D: 3 groups of rows, each row roughly a mix of its group's hidden directions; some rows fit no group
D (105 x 15)
-14 25 19 25 3 -3 -24 18 15 -37 -23 -6 -15 -21 8
27 -4 -24 29 4 -4 -13 6 -1 4 -14 18 -31 -38 -15
1 -6 -25 -16 41 -20 7 -25 1 8 -25 5 -32 -9 -10
18 -37 -18 -1 16 4 7 -37 19 -7 -4 -1 -34 11 -13
-17 26 -15 -1 3 9 13 -30 24 -12 35 28 -18 3 -8
17 -49 -6 -10 8 -13 4 -9 3 14 -36 -12 -9 20 -17
-8 36 -1 4 -12 -15 -6 34 -8 16 -40 5 12 -22 -3
5 -42 0 19 -10 -14 1 20 13 15 -16 0 19 15 -38
-29 32 36 11 10 8 -15 -10 9 -30 20 -12 -8 0 15
-2 -18 33 16 15 -36 -7 19 -2 -4 -23 30 10 -6 18
6 -6 -7 -22 1 9 29 -32 9 -13 28 18 5 17 36
5 8 -4 -11 22 6 -3 -22 5 -40 -7 -2 -30 -11 41
8 6 -20 13 10 -13 -21 19 -18 21 -21 7 -22 -31 -33
-21 24 26 -24 -5 4 8 -9 -23 26 30 -4 22 22 8
-3 29 -21 10 11 1 -10 3 -13 -6 35 32 -17 -34 -4
13 24 25 9 -43 16 1 8 9 -5 -27 -5 7 -1 32
-20 0 15 -16 15 11 -7 -6 -17 -20 55 -8 12 15 14
-1 22 0 4 -39 26 -7 12 14 -39 17 17 3 -1 21
-20 6 27 -12 0 14 -2 3 -8 -19 30 -32 27 19 23
-2 -6 25 -9 -27 -4 11 15 9 8 -40 -16 31 26 11
-18 13 22 41 17 -12 4 12 12 12 16 -24 28 -16 -12
9 -12 -1 30 -7 12 -24 -3 6 -20 31 29 -29 -10 -22
16 -9 -16 11 35 -31 20 -9 2 27 -26 11 -5 -26 3
-14 23 16 36 -21 10 -6 24 10 -4 32 -3 29 -11 -10
-20 -5 37 -11 19 3 -7 -15 -7 -26 32 -10 4 20 27
-26 32 13 -9 28 -25 -19 11 -25 15 -17 5 -12 -16 -10
14 -3 -15 22 -37 25 2 14 23 1 -13 -33 11 0 -22
-4 5 1 19 41 -6 -14 -8 -20 -2 42 1 -14 -29 0
7 -10 17 -8 13 3 17 -28 -1 29 -16 -48 3 17 6
24 -24 -9 -31 -29 20 -2 -13 -5 -3 -26 -6 -19 28 6
-4 12 21 3 -21 8 11 0 -1 40 -9 -39 26 17 -14
15 -25 -2 -13 0 -6 5 17 -15 22 -36 -40 22 7 2
29 7 -35 27 -29 14 7 15 15 6 -14 1 -1 -29 -9
4 -9 0 11 -8 -13 -13 8 23 -13 -56 12 -26 -1 -16
6 -27 -5 -8 15 -11 -27 24 -44 13 17 12 -2 -7 -20
-11 28 -8 16 30 -27 21 10 3 21 -9 -3 23 -32 7
-23 -16 -13 -19 18 -4 12 -5 -5 10 43 0 21 24 -27
14 -1 5 -19 -47 32 8 -10 11 -9 -9 -12 4 29 18
0 -7 9 -30 -30 -3 11 -10 10 10 -39 15 -1 38 1
-8 11 22 9 0 15 5 -19 18 -37 33 5 0 5 37
8 10 3 32 -7 24 -7 -8 18 -36 34 1 -13 -18 18
-17 3 7 20 35 -31 6 8 -4 35 0 -8 18 -14 -26
2 -19 7 -22 -10 3 28 -13 17 6 -21 -28 24 35 14
5 -14 20 12 -8 4 8 -4 26 -5 -38 -45 9 16 6
9 -2 -5 4 6 -1 -20 25 -37 -7 38 26 4 -25 12
-8 -11 -12 14 26 -31 -14 24 -12 15 -2 24 -2 -20 -36
29 -39 20 27 16 -4 -8 -7 -9 -11 21 13 -8 -12 25
-29 9 10 -24 33 -17 -9 -11 -23 1 30 27 -10 8 -5
4 -37 5 15 -6 -13 11 8 37 -14 -36 -9 16 17 -6
1 32 22 12 14 -13 -5 8 -5 -9 -27 1 -5 -31 40
-29 21 1 -8 -21 12 -30 22 9 -30 -12 -7 -12 12 -29
21 -25 -9 4 28 -14 -23 13 -39 5 7 12 -16 -27 1
-12 33 -4 2 15 2 -5 -1 -22 4 50 22 -2 -23 5
26 -31 5 25 4 7 -27 10 -17 -22 26 14 -16 -19 9
-7 -23 -12 -18 20 -28 11 -15 14 11 -35 19 -14 18 -21
10 -29 3 5 46 -20 1 -11 -22 4 28 14 -3 -15 15
9 14 -10 24 -5 18 13 -28 36 -27 15 12 -21 -13 15
-4 18 -3 15 9 17 -15 14 -21 -10 50 -18 10 -26 6
28 7 -15 27 -20 17 6 -11 29 -2 -32 -16 -21 -18 -1
-2 43 4 -16 -38 24 -16 12 -9 -7 -23 -9 -11 -1 9
0 -5 -3 5 -3 21 7 -23 15 -30 53 15 -4 7 15
-20 10 32 19 13 -2 -5 12 0 -24 37 -5 26 -5 24
-4 24 -6 15 -16 23 -35 21 -3 -29 -1 -18 -22 -20 -14
-2 -21 2 13 50 -24 7 -15 17 -19 -17 -12 -11 -12 15
-9 -12 -6 5 54 -32 15 -13 13 -12 -5 9 -4 -14 14
26 9 -26 31 -28 11 -5 25 6 5 -14 4 -1 -34 -12
7 0 0 -15 -47 13 -7 16 4 6 -43 -8 2 21 -13
-9 -11 -6 -3 -14 -24 17 21 19 19 -35 16 28 16 -23
-15 17 40 0 4 1 -2 3 -10 -19 25 0 20 3 43
12 38 -11 -11 -43 28 -3 10 -13 15 -14 -16 1 -7 5
-8 -4 -18 -13 46 -7 3 -36 -4 4 15 -1 -33 -3 -14
31 2 15 9 -51 30 3 -1 2 3 -5 -6 5 5 25
-13 -2 13 -37 -25 19 5 -16 -2 -5 18 -1 8 46 5
20 -17 1 12 -28 11 2 20 9 7 -36 -40 20 4 -3
17 -14 -21 -44 -1 5 4 -22 -12 -6 -19 17 -29 15 17
-6 15 5 27 14 8 -14 4 -6 -20 53 9 -2 -26 7
-2 -10 8 14 -24 4 12 10 1 34 28 -1 37 17 -28
5 -1 30 36 5 0 -36 14 -4 -18 -17 -17 -21 -21 0
27 -12 -5 36 -33 24 -1 2 27 -25 10 7 -6 -10 7
-9 24 21 -8 -31 24 -22 1 7 -34 -17 -10 -19 12 15
16 -9 8 -27 -8 17 13 -31 -7 20 -18 -35 -8 26 14
21 -17 -11 -21 -28 29 -3 -14 3 -31 7 13 -19 17 24
17 -7 0 11 -27 8 10 14 17 7 -43 -38 19 3 3
16 23 29 0 -33 15 -2 9 -17 3 -4 -1 13 -5 45
3 50 -9 -4 -5 3 2 -13 3 3 -25 17 -30 -25 16
-34 -17 14 -9 12 -7 -17 14 -5 -21 37 9 15 25 -21
-14 6 -4 9 23 -29 -24 29 -7 -7 -30 14 -14 -24 -20
17 4 -42 8 26 1 6 -16 0 15 -7 -14 -27 -31 -16
13 -28 17 36 14 -21 -22 20 1 -17 -15 20 -11 -22 1
13 13 -20 27 -34 32 -4 20 12 -13 21 -16 11 -18 -7
-11 -31 -10 19 39 -33 1 10 5 4 10 15 8 -9 -29
-21 20 5 21 -8 -17 1 32 2 26 4 10 32 -9 -31
-23 11 46 1 -10 7 -10 4 2 -28 22 0 16 20 26
6 -37 0 4 -8 -4 30 -10 36 -14 2 8 26 26 11
4 11 -15 4 -6 25 -33 19 -30 -12 33 -14 -14 -21 -13
-2 -6 21 17 8 0 16 -13 -2 39 22 -36 27 10 -13
16 -20 -32 0 7 -11 1 -9 -3 18 -2 40 -26 -8 -31
29 -23 -15 6 -18 -5 21 -11 20 25 -40 9 -6 7 -12
-15 8 4 -23 19 -4 1 1 -28 -8 47 20 15 0 26
0 -18 -4 -9 18 -34 12 -8 13 14 -48 22 -13 7 -9
-8 33 -9 14 18 -10 -10 -6 -2 -5 10 37 -31 -33 -3
-20 -11 20 -25 6 -6 4 -3 -3 13 -21 -40 18 35 -9
-17 -2 3 -7 -15 -22 13 9 28 9 -45 14 12 23 -23
32 -26 8 30 -27 -10 3 20 6 18 -28 19 13 -9 -1
-4 33 17 -8 -12 25 13 -22 -10 18 31 -26 12 6 20

which group is each row in? (one row of each group first)
23 -3 -8 30 -10 25 -6 0 9 -32 34 1 -7 -24 20 | L
-19 13 12 29 13 -13 14 8 38 -31 1 1 22 -13 21 | G
-31 -8 -8 -23 -5 -5 -20 13 6 -15 -10 8 -10 29 -45 | P

-18 3 25 -16 24 -32 -21 15 -34 14 -13 24 -4 0 -2 | L
11 -14 1 -14 -40 9 3 8 16 -1 -46 -10 4 27 -5 | G
-9 24 -3 1 14 -11 20 -37 32 -2 -21 23 -27 -2 6 | L
-7 -4 -13 6 -28 -10 -6 37 3 7 -2 39 18 2 -33 | G
30 12 -9 -9 7 11 -13 -7 -38 10 -2 -3 -28 -30 27 | P
25 -20 -45 -9 23 -1 8 -5 -22 13 20 10 -9 -23 -2 | L
-21 -4 24 21 -23 6 -12 27 16 -24 22 0 29 16 -13 | P
15 -15 -32 -28 -7 8 24 -23 -6 36 5 -1 -1 19 -19 | P
9 -24 12 9 19 -17 -35 22 -34 10 -18 -6 -15 -14 -17 | L
